-3.36, -3.08, +1.56, -2.04, +4.49, +5.26, +4.49, +0.61, -0.61, +1.79, +0.47, -0.45, +1.60, +3.18, +5.95, -2.98, +5.56, -1.80, +0.08, -2.23, +8.56, -1.21, +2.48, -0.26, +0.71, +1.28, +1.94, +1.89, -3.19, -2.24, -4.29, +4.72, -4.22, +0.02, +1.38, +2.73, -0.68, +0.46, -1.93, +4.86, +0.02, -1.65, +1.79, -3.36, -1.28, +2.54, +3.32 = K547
+1.99, +1.03, +0.40, -0.49, -0.41, -1.39, -0.06, +0.44, +1.09, -2.31, -0.95, -0.57, -1.33, -2.21, +0.60, +0.02, +0.22, -0.41, +0.31, -1.52, -1.23, +0.88, -1.49, -0.85, -1.98, +0.25, -0.33, +1.55, +0.31, +0.55, -1.74, +0.64, +0.91, -0.42, -2.55, -1.79, -1.35, -0.78, -0.07, +0.01, +0.61, -1.46, -1.82, -0.12, +1.22, -1.66, -1.36 = K66
-0.86, +0.55, +0.47, +0.24, -1.21, +3.48, -2.98, -0.43, +0.00, +1.01, +1.70, +1.47, +2.81, +0.58, -2.86, -0.59, -0.70, -1.62, +0.39, +0.28, -3.07, -1.29, +3.20, -0.08, +1.16, +2.72, -0.54, -4.07, +1.49, +4.24, +1.88, -2.78, -0.07, -3.45, +1.71, +3.40, +0.57, +1.17, -0.47, -3.60, -1.10, -2.91, -3.97, +0.70, +2.23, -0.06, -1.51 = K57
-0.86, +0.55, +0.47, +0.24, -1.21, +3.48, -2.98, -0.70, +0.00, +1.01, +1.70, -0.70, +2.81, +0.58, -2.86, -0.59, -0.70, -0.70, +0.39, +0.28, -3.07, -1.29, +3.20, -0.08, +1.16, +2.72, -0.54, -4.07, +1.49, +4.24, +1.88, -2.78, -0.07, -3.45, +1.71, +3.40, +0.57, +1.17, -0.47, -3.60, +1.49, +0.88, +3.54, +0.36, +1.00, -1.31, +0.55 = K777
-1.19, -1.38, -0.25, -0.08, +0.19, +0.28, +1.37, -0.17, -0.92, +1.20, +0.12, -0.49, +0.56, +0.47, +2.43, -0.92, +1.25, +0.00, +0.69, -0.37, +4.28, -0.28, +0.47, +1.16, +1.78, -1.24, +0.45, +0.92, -1.13, -1.38, -1.24, +1.50, -1.33, +1.15, +1.58, +0.06, -0.54, -0.05, +0.00, +2.48, +0.04, +0.31, +0.25, -1.01, -1.20, +2.34, +0.68 = K771
which: -1.19, -1.38, -0.25, -0.08, +0.19, +0.28, +1.37, -0.17, -0.92, +1.20, +0.12, -0.49, +0.56, +0.47, +2.43, -0.92, +1.25, +0.00, +0.69, -0.37, +4.28, -0.28, +0.47, +1.16, +1.78, -1.24, +0.45, +0.92, -1.13, -1.38, -1.24, +1.50, -1.33, +1.15, +1.58, +0.06, -0.54, -0.05, +0.00, +2.48, +0.04, +0.31, +0.25, -1.01, -1.20, +2.34, +0.68 -> K771
which: +1.99, +1.03, +0.40, -0.49, -0.41, -1.39, -0.06, +0.44, +1.09, -2.31, -0.95, -0.57, -1.33, -2.21, +0.60, +0.02, +0.22, -0.41, +0.31, -1.52, -1.23, +0.88, -1.49, -0.85, -1.98, +0.25, -0.33, +1.55, +0.31, +0.55, -1.74, +0.64, +0.91, -0.42, -2.55, -1.79, -1.35, -0.78, -0.07, +0.01, +0.61, -1.46, -1.82, -0.12, +1.22, -1.66, -1.36 -> K66
which: -0.86, +0.55, +0.47, +0.24, -1.21, +3.48, -2.98, -0.70, +0.00, +1.01, +1.70, -0.70, +2.81, +0.58, -2.86, -0.59, -0.70, -0.70, +0.39, +0.28, -3.07, -1.29, +3.20, -0.08, +1.16, +2.72, -0.54, -4.07, +1.49, +4.24, +1.88, -2.78, -0.07, -3.45, +1.71, +3.40, +0.57, +1.17, -0.47, -3.60, +1.49, +0.88, +3.54, +0.36, +1.00, -1.31, +0.55 -> K777

